rotation ticks, each row followed by its count of ticks:
The counts run from 0 to 486.
123; 92; 94; 107; 101; 78; 86; 87; 124; 113; 101; 97; 108; 74; 82; 83; 87; 112; 94; 78; 96; 89; 109; 128; 110; 80; 90; 115; 103; 115; 98; 111; 109; 103; 75; 101; 131; 80; 103; 109; 89; 73; 88 => 295
112; 91; 100; 81; 77; 87; 118; 86; 109; 96; 102; 97; 111; 79; 129; 92; 88; 104; 78; 116; 115; 83; 80; 108; 96; 102; 103; 96; 125; 92; 98; 112; 104; 92; 115; 102; 111; 95; 76; 136; 123; 112; 101 => 94
106; 62; 91; 67; 114; 79; 116; 102; 88; 72; 75; 114; 99; 68; 82; 103; 81; 94; 107; 86; 83; 89; 101; 117; 123; 83; 106; 97; 109; 114; 77; 84; 97; 85; 99; 104; 115; 101; 104; 87; 104; 98; 109 => 229
78; 74; 98; 103; 99; 78; 89; 102; 95; 88; 67; 105; 93; 106; 117; 100; 136; 76; 111; 109; 87; 98; 106; 86; 102; 103; 82; 91; 113; 84; 95; 113; 109; 98; 111; 113; 112; 123; 100; 116; 116; 122; 82 => 220
123; 67; 94; 72; 87; 65; 99; 89; 97; 78; 93; 118; 110; 102; 100; 80; 91; 87; 103; 91; 111; 87; 121; 132; 105; 80; 81; 102; 109; 106; 102; 104; 102; 94; 119; 93; 114; 99; 89; 111; 83; 119; 93 => 424
119; 88; 72; 89; 84; 89; 91; 97; 102; 86; 93; 109; 105; 101; 90; 83; 88; 74; 93; 85; 125; 89; 134; 115; 86; 84; 72; 106; 100; 105; 103; 105; 110; 96; 96; 98; 118; 84; 123; 103; 90; 73; 78 => 152
120; 91; 96; 62; 86; 103; 106; 94; 76; 102; 107; 93; 97; 103; 117; 125; 82; 82; 92; 102; 85; 92; 123; 121; 112; 111; 107; 84; 112; 85; 103; 130; 132; 101; 102; 96; 97; 89; 99; 119; 92; 112; 86 => 301
112; 108; 124; 120; 99; 89; 98; 91; 99; 93; 97; 75; 111; 113; 96; 115; 100; 88; 80; 99; 122; 101; 105; 95; 113; 97; 121; 95; 131; 82; 71; 110; 102; 86; 94; 125; 98; 91; 94; 120; 131; 76; 86 => 41
89; 75; 64; 75; 95; 88; 137; 96; 108; 81; 84; 114; 79; 66; 111; 109; 99; 103; 78; 103; 108; 82; 94; 104; 104; 98; 96; 94; 106; 93; 90; 114; 102; 104; 117; 97; 103; 90; 107; 106; 97; 81; 101 => 34
96; 85; 89; 85; 101; 77; 85; 121; 90; 65; 77; 106; 93; 96; 86; 93; 126; 84; 122; 91; 68; 109; 85; 93; 104; 78; 90; 115; 96; 116; 84; 112; 89; 87; 101; 113; 114; 116; 104; 103; 113; 110; 105 => 168
93; 108; 101; 103; 78; 103; 126; 109; 120; 108; 79; 94; 92; 118; 121; 140; 108; 110; 91; 105; 93; 121; 91; 89; 120; 101; 96; 107; 92; 96; 97; 76; 91; 105; 79; 107; 92; 77; 123; 87; 111; 81; 110 => 257
97; 103; 87; 78; 78; 105; 109; 121; 85; 77; 90; 81; 74; 109; 106; 122; 113; 96; 75; 94; 76; 124; 100; 108; 116; 83; 101; 121; 90; 71; 75; 107; 99; 99; 92; 100; 90; 96; 102; 98; 114; 87; 109 => 45
83; 84; 106; 91; 97; 67; 106; 125; 95; 87; 92; 137; 86; 138; 105; 122; 107; 104; 102; 99; 89; 111; 113; 103; 116; 104; 98; 114; 96; 90; 94; 122; 101; 113; 109; 117; 79; 83; 117; 97; 105; 106; 92 => 50
113; 104; 118; 102; 87; 82; 105; 73; 96; 85; 101; 98; 117; 70; 106; 100; 118; 93; 119; 107; 96; 77; 77; 93; 112; 111; 104; 83; 135; 112; 77; 100; 110; 85; 103; 115; 104; 122; 105; 121; 104; 108; 110 => 402
104; 76; 93; 94; 105; 99; 82; 101; 111; 99; 90; 90; 110; 62; 89; 78; 104; 65; 112; 93; 83; 89; 120; 81; 102; 106; 99; 78; 117; 84; 100; 106; 118; 76; 83; 99; 119; 92; 120; 110; 100; 88; 84 => 373
102; 98; 94; 92; 73; 113; 129; 98; 99; 87; 89; 93; 104; 125; 130; 136; 110; 95; 95; 106; 109; 130; 106; 93; 117; 99; 90; 94; 117; 102; 92; 76; 94; 95; 105; 100; 85; 85; 131; 102; 99; 71; 112 => 370
99; 80; 83; 85; 106; 97; 95; 128; 75; 64; 88; 103; 105; 97; 106; 118; 116; 95; 131; 100; 87; 103; 75; 82; 104; 95; 83; 96; 103; 128; 98; 133; 86; 91; 103; 115; 115; 103; 101; 116; 114; 107; 93 => 55
105; 102; 106; 92; 73; 86; 107; 93; 127; 117; 76; 98; 95; 97; 125; 111; 90; 104; 96; 102; 90; 92; 108; 120; 100; 81; 71; 93; 115; 93; 84; 62; 93; 98; 85; 104; 117; 113; 113; 85; 101; 112; 108 => 412
104; 106; 114; 112; 76; 62; 102; 95; 117; 72; 103; 98; 97; 93; 94; 80; 110; 101; 82; 98; 117; 96; 90; 98; 107; 75; 105; 122; 115; 92; 75; 91; 74; 83; 119; 114; 97; 98; 77; 98; 114; 98; 110 => 376
104; 84; 102; 72; 111; 87; 100; 98; 114; 103; 95; 102; 102; 56; 103; 95; 91; 109; 118; 102; 72; 69; 98; 100; 109; 112; 102; 83; 125; 103; 76; 105; 110; 88; 77; 114; 127; 106; 116; 118; 113; 102; 102 => 290
121; 117; 97; 102; 85; 93; 91; 100; 75; 101; 96; 78; 91; 115; 111; 143; 107; 100; 82; 107; 114; 92; 80; 117; 103; 94; 103; 111; 109; 92; 87; 129; 99; 107; 96; 116; 95; 107; 86; 114; 115; 95; 78 => 236
121; 128; 106; 114; 65; 89; 105; 118; 112; 96; 102; 106; 95; 97; 91; 125; 100; 104; 103; 95; 108; 93; 90; 97; 101; 94; 91; 117; 95; 103; 85; 88; 72; 92; 72; 111; 101; 72; 121; 74; 86; 82; 102 => 417
127; 106; 109; 67; 82; 87; 123; 94; 99; 93; 104; 112; 100; 111; 123; 130; 78; 117; 92; 109; 102; 83; 67; 124; 114; 102; 103; 106; 121; 111; 90; 107; 94; 100; 106; 108; 98; 94; 82; 104; 108; 118; 105 => 176
125; 99; 95; 69; 76; 109; 114; 86; 94; 98; 90; 74; 115; 87; 113; 88; 86; 71; 81; 97; 89; 107; 110; 120; 111; 90; 109; 86; 112; 89; 106; 91; 118; 89; 89; 90; 113; 87; 96; 125; 112; 98; 94 => 218
85; 84; 80; 88; 82; 118; 132; 126; 98; 86; 74; 96; 96; 83; 114; 124; 107; 83; 105; 105; 103; 106; 101; 72; 105; 98; 96; 85; 95; 97; 115; 93; 81; 85; 92; 93; 110; 80; 119; 98; 97; 78; 97 => 369
101; 61; 87; 90; 93; 78; 96; 117; 116; 85; 104; 124; 110; 92; 107; 71; 97; 87; 110; 96; 109; 106; 126; 97; 99; 88; 71; 101; 106; 96; 116; 109; 83; 83; 109; 94; 121; 71; 111; 106; 88; 94; 89 => 121
113; 108; 112; 81; 64; 90; 106; 113; 122; 93; 116; 116; 105; 109; 115; 90; 84; 77; 88; 110; 94; 99; 113; 86; 97; 110; 99; 107; 100; 74; 99; 90; 109; 90; 80; 105; 85; 63; 125; 99; 107; 105; 115 => 192
90; 88; 93; 107; 81; 94; 101; 136; 117; 112; 80; 109; 83; 113; 119; 129; 104; 105; 86; 104; 102; 116; 106; 98; 99; 87; 75; 118; 82; 84; 115; 112; 82; 109; 83; 99; 108; 69; 111; 85; 94; 89; 84 => 174
117; 90; 134; 103; 97; 60; 85; 94; 104; 103; 111; 111; 117; 111; 101; 92; 102; 103; 115; 99; 77; 93; 92; 110; 126; 98; 115; 108; 102; 106; 103; 120; 103; 93; 95; 108; 108; 90; 78; 117; 110; 125; 96 => 202
111; 112; 121; 115; 90; 80; 74; 122; 87; 92; 99; 95; 117; 141; 100; 127; 124; 90; 121; 99; 93; 115; 105; 93; 119; 98; 101; 107; 105; 100; 85; 105; 95; 96; 85; 122; 96; 93; 120; 103; 109; 104; 94 => 262
92; 65; 88; 113; 99; 81; 92; 115; 95; 94; 99; 106; 85; 72; 93; 88; 119; 85; 101; 111; 104; 83; 116; 89; 105; 103; 93; 102; 103; 78; 112; 136; 101; 94; 110; 99; 116; 89; 80; 111; 88; 102; 71 => 60
131; 107; 122; 109; 82; 65; 82; 71; 102; 112; 105; 96; 102; 113; 95; 104; 96; 105; 93; 89; 82; 102; 111; 135; 122; 93; 110; 123; 107; 89; 85; 113; 121; 112; 94; 113; 97; 92; 93; 121; 95; 110; 90 => 171
93; 81; 94; 81; 120; 94; 78; 100; 93; 84; 70; 95; 102; 113; 107; 102; 119; 91; 115; 93; 67; 115; 89; 97; 112; 98; 101; 106; 102; 111; 85; 124; 110; 100; 91; 120; 115; 111; 108; 129; 133; 106; 90 => 137
96; 98; 127; 97; 86; 68; 91; 101; 125; 90; 97; 117; 113; 114; 112; 88; 100; 90; 102; 108; 99; 92; 81; 83; 104; 101; 101; 113; 98; 99; 108; 107; 97; 86; 98; 116; 102; 89; 81; 127; 130; 132; 102 => 315
121; 102; 108; 70; 69; 83; 86; 104; 110; 97; 116; 111; 98; 128; 106; 92; 82; 97; 90; 98; 81; 105; 126; 123; 104; 97; 90; 123; 103; 81; 86; 94; 115; 104; 89; 113; 93; 80; 117; 103; 102; 114; 108 => 110
126; 107; 108; 112; 74; 88; 94; 97; 104; 115; 95; 74; 91; 99; 103; 111; 102; 104; 88; 93; 95; 115; 127; 133; 116; 80; 94; 106; 112; 72; 74; 85; 94; 96; 89; 100; 107; 95; 108; 85; 88; 84; 98 => 170
109; 100; 66; 86; 88; 96; 85; 107; 98; 102; 85; 89; 90; 119; 95; 120; 83; 89; 74; 84; 115; 99; 111; 122; 83; 82; 74; 118; 94; 94; 94; 114; 103; 108; 77; 109; 111; 84; 113; 98; 101; 74; 75 => 235
